In the data rows, the value 128 means zero.
Here are some points:
tensor([155, 136,  93,  99, 166, 114,  77, 114, 148, 139, 147, 113, 103,  94, 149,  93, 110,  99, 134, 150, 107,  52,
        138, 188])
tensor([117, 148, 112, 146, 178, 160,  62, 165, 103, 142, 134,  89, 130,  90,  75, 152, 149, 136,  92, 136,  88, 175,
         95,  95])
tensor([127, 104,  92, 168, 119, 153, 152, 147, 141, 182, 117, 149, 134,  99,  96, 127, 175, 101, 111,  75, 176, 170,
        157, 100])
tensor([144, 104,  95, 144, 126, 164, 140, 160, 113, 174, 141, 134, 151,  96, 103, 160, 161,  75, 101,  81, 163, 163,
        132,  91])
tensor([ 66, 131, 125,  68,  92, 111, 106,  99,  91, 123, 164, 109, 143, 174, 138, 145,  83,  76, 166, 145,  99, 136,
        134, 107])
tensor([133, 138,  83, 141, 123, 144, 143,  81,  77, 124, 105, 136, 105, 117, 161, 194, 156, 100,  93,  85, 143, 190,
        100, 127])
tensor([115, 172, 110, 124, 138, 141, 178,  60, 127, 118, 142, 175,  72, 118, 132, 163, 137,  74, 116, 121,  69, 148,
         99, 138])
tensor([135, 161,  85, 140, 101, 165, 112, 149, 132, 161, 157, 122, 107,  98, 123, 122,  28, 136,  82,  84, 148,  99,
        123, 107])
tensor([131, 123, 101, 157,  97, 170, 119, 161, 142, 196, 131, 124, 158,  99, 108, 138, 160,  92, 109,  89, 173, 169,
        122, 107])
tensor([185, 143, 150, 125, 167,  88, 131,  86, 159,  63, 121, 158,  70, 114, 132, 109, 147, 189, 114, 161, 114,  70,
        130, 191])
tensor([107, 103, 192, 155, 109, 112, 166, 165, 149,  89, 153,  96, 186, 177, 138, 129, 129, 238, 134, 169, 157, 129,
        105,  78])
tensor([ 84, 113,  85, 110, 126, 174, 112, 144, 130, 176, 175,  74, 164, 142, 112,  98,  75, 125, 119,  94, 150, 159,
         88,  99])
tensor([176,  98,  81, 126,  90, 111, 147, 120, 163, 154, 151, 139, 164,  93, 135, 151, 157,  91, 128, 104, 174, 153,
        159, 164])
tensor([150, 109, 129,  92, 114, 131,  64, 148, 136, 161, 135,  95, 156, 114, 171, 101, 107,  86, 171, 165, 119,  93,
        163, 150])
tensor([133, 113,  75, 152, 105, 166, 154, 152, 133, 178, 123, 126, 138,  94, 107, 146, 162,  97, 108,  79, 182, 170,
        140, 107])
tensor([121, 144,  97, 126,  97, 122, 171,  60, 130, 139,  91, 176,  93, 102,  81, 137, 137, 108,  96,  89, 112, 177,
        139, 163])
tensor([106, 124, 136, 106, 170, 172, 118, 135, 128, 185, 127, 134, 143, 123,  95, 160,  80, 128,  92,  94, 176, 197,
        138,  80])
tensor([137, 114, 138,  94, 112, 111,  74, 140, 136, 147, 133, 126, 131,  98, 168, 101, 138,  87, 182, 172, 126,  63,
        141, 169])
Here are 16 more points, each followed by its number:
tensor([122,  99, 153, 122, 105, 127,  74, 198, 116, 149, 128,  96, 203, 129, 162, 128, 150, 109, 180, 144, 136, 104,
        147, 106]) 0
tensor([111, 149, 169, 136, 134, 132, 162,  76,  83,  76,  99, 156,  65, 189, 131, 143,  96, 104, 129, 117,  53, 153,
        127, 157]) 1
tensor([140, 108,  84, 146, 129, 146, 139, 164, 131, 194, 124, 123, 176,  95, 110, 150, 140,  97, 112,  83, 183, 163,
        147, 112]) 2
tensor([148, 103,  77, 162,  99, 120, 180, 108, 151, 185, 113, 147, 123,  84, 111, 162, 143, 104,  78, 104, 135, 167,
        123,  99]) 3
tensor([130, 149,  82, 178, 202, 140, 183, 122, 148,  83, 138, 146,  94, 175, 106, 125, 103, 219,  91,  70, 108, 133,
         88, 133]) 4
tensor([127, 109, 165, 118, 105, 128,  79, 184, 108, 138, 125,  87, 200, 136, 175, 125, 137,  98, 183, 145, 152, 123,
        138,  95]) 5
tensor([128, 111, 139, 145, 133, 133, 118, 201, 129, 189, 129,  89, 200, 137, 147, 152, 140,  88, 165, 104, 152, 145,
        132, 103]) 6
tensor([171, 124, 163,  92, 126,  94,  79, 111, 149, 107, 131, 121, 115,  95, 159, 102, 145, 117, 141, 195, 114,  60,
        147, 178]) 7
tensor([169, 157, 122, 138, 179, 114, 148, 100, 163,  33, 109, 148,  62, 147, 111, 127, 125, 197, 111, 145, 105,  73,
        121, 180]) 8
tensor([114, 139, 104, 191, 175, 141, 191, 146, 148,  92, 142, 130, 140, 185, 104, 134, 106, 236,  93,  71, 136, 150,
         84,  98]) 9
tensor([ 56, 109, 179,  96,  70, 139, 142, 182, 143, 119, 110,  85, 183, 179, 158, 107, 128, 135, 155, 134, 129, 123,
        105,  82]) 10
tensor([130, 164, 113, 103, 132, 136, 154, 105, 130, 150,  60, 202,  47,  87,  97, 120,  98, 157, 128, 139,  99, 128,
        107, 138]) 11
tensor([113, 126,  70, 120, 122, 159,  96, 141, 137, 181, 146, 114, 133,  96, 124, 135, 121,  55, 116,  73, 135, 135,
        134, 127]) 12
tensor([139,  97, 175, 109, 111, 116,  77, 180, 109, 145, 129,  95, 192, 132, 174, 109, 123,  97, 181, 156, 132, 104,
        149, 114]) 13
tensor([186, 143, 154, 117, 159,  88, 121,  87, 158,  73, 125, 150,  73, 113, 139, 103, 149, 179, 114, 163, 110,  67,
        131, 200]) 14
tensor([157, 110, 173,  91, 115,  98,  69, 133, 128, 121, 141, 106, 139, 114, 165,  98, 132, 110, 166, 193, 135,  64,
        154, 159]) 15
Which three of these numbered points are nearest to each point below, looking only along the 2 directions in which the first points spread most? Their numbers follow each, nearest first.
tensor([110, 120, 119, 147,  88, 106, 166,  67, 109, 114, 104, 195,  62, 143,  87, 125, 151,  76, 127, 104, 114, 142,
        142, 133]) > 11 1 4
tensor([119, 123, 152, 113, 136,  87,  38, 154, 100, 156, 123,  98, 168,  91, 173, 115,  99, 148, 177, 151, 123, 116,
        155, 134]) > 13 0 5
tensor([ 72, 170, 144, 138, 122, 114, 164,  68,  69,  61, 106, 164,  86, 194, 119, 123,  98, 139, 143, 124,  67, 139,
        129, 123]) > 1 11 4
tensor([132, 129,  77, 156, 123, 143, 145, 105, 146, 153, 107, 149, 124,  74,  89, 157, 177, 102, 104,  83, 175, 178,
        119, 112]) > 3 12 2
tensor([148, 115, 152,  93, 115, 108,  65, 135, 123, 142, 132,  94, 144, 106, 174,  99, 136,  92, 169, 185, 122,  77,
        148, 155]) > 15 7 13
tensor([144, 118, 131,  90, 130, 121,  69, 154, 114, 156, 140, 100, 152, 105, 176, 101, 120,  67, 166, 148, 125,  80,
        140, 151]) > 15 13 0
tensor([ 69, 135, 103,  98,  85, 128, 127,  89,  89, 124, 130, 150,  97, 139, 113, 137, 111,  46, 140, 113,  93, 158,
        130, 130]) > 4 11 1
tensor([ 88, 164, 124, 158, 151, 134, 140,  56,  81, 100,  94, 186,  85, 171,  97, 169, 118, 116, 137, 119,  78, 158,
        147, 133]) > 11 1 4
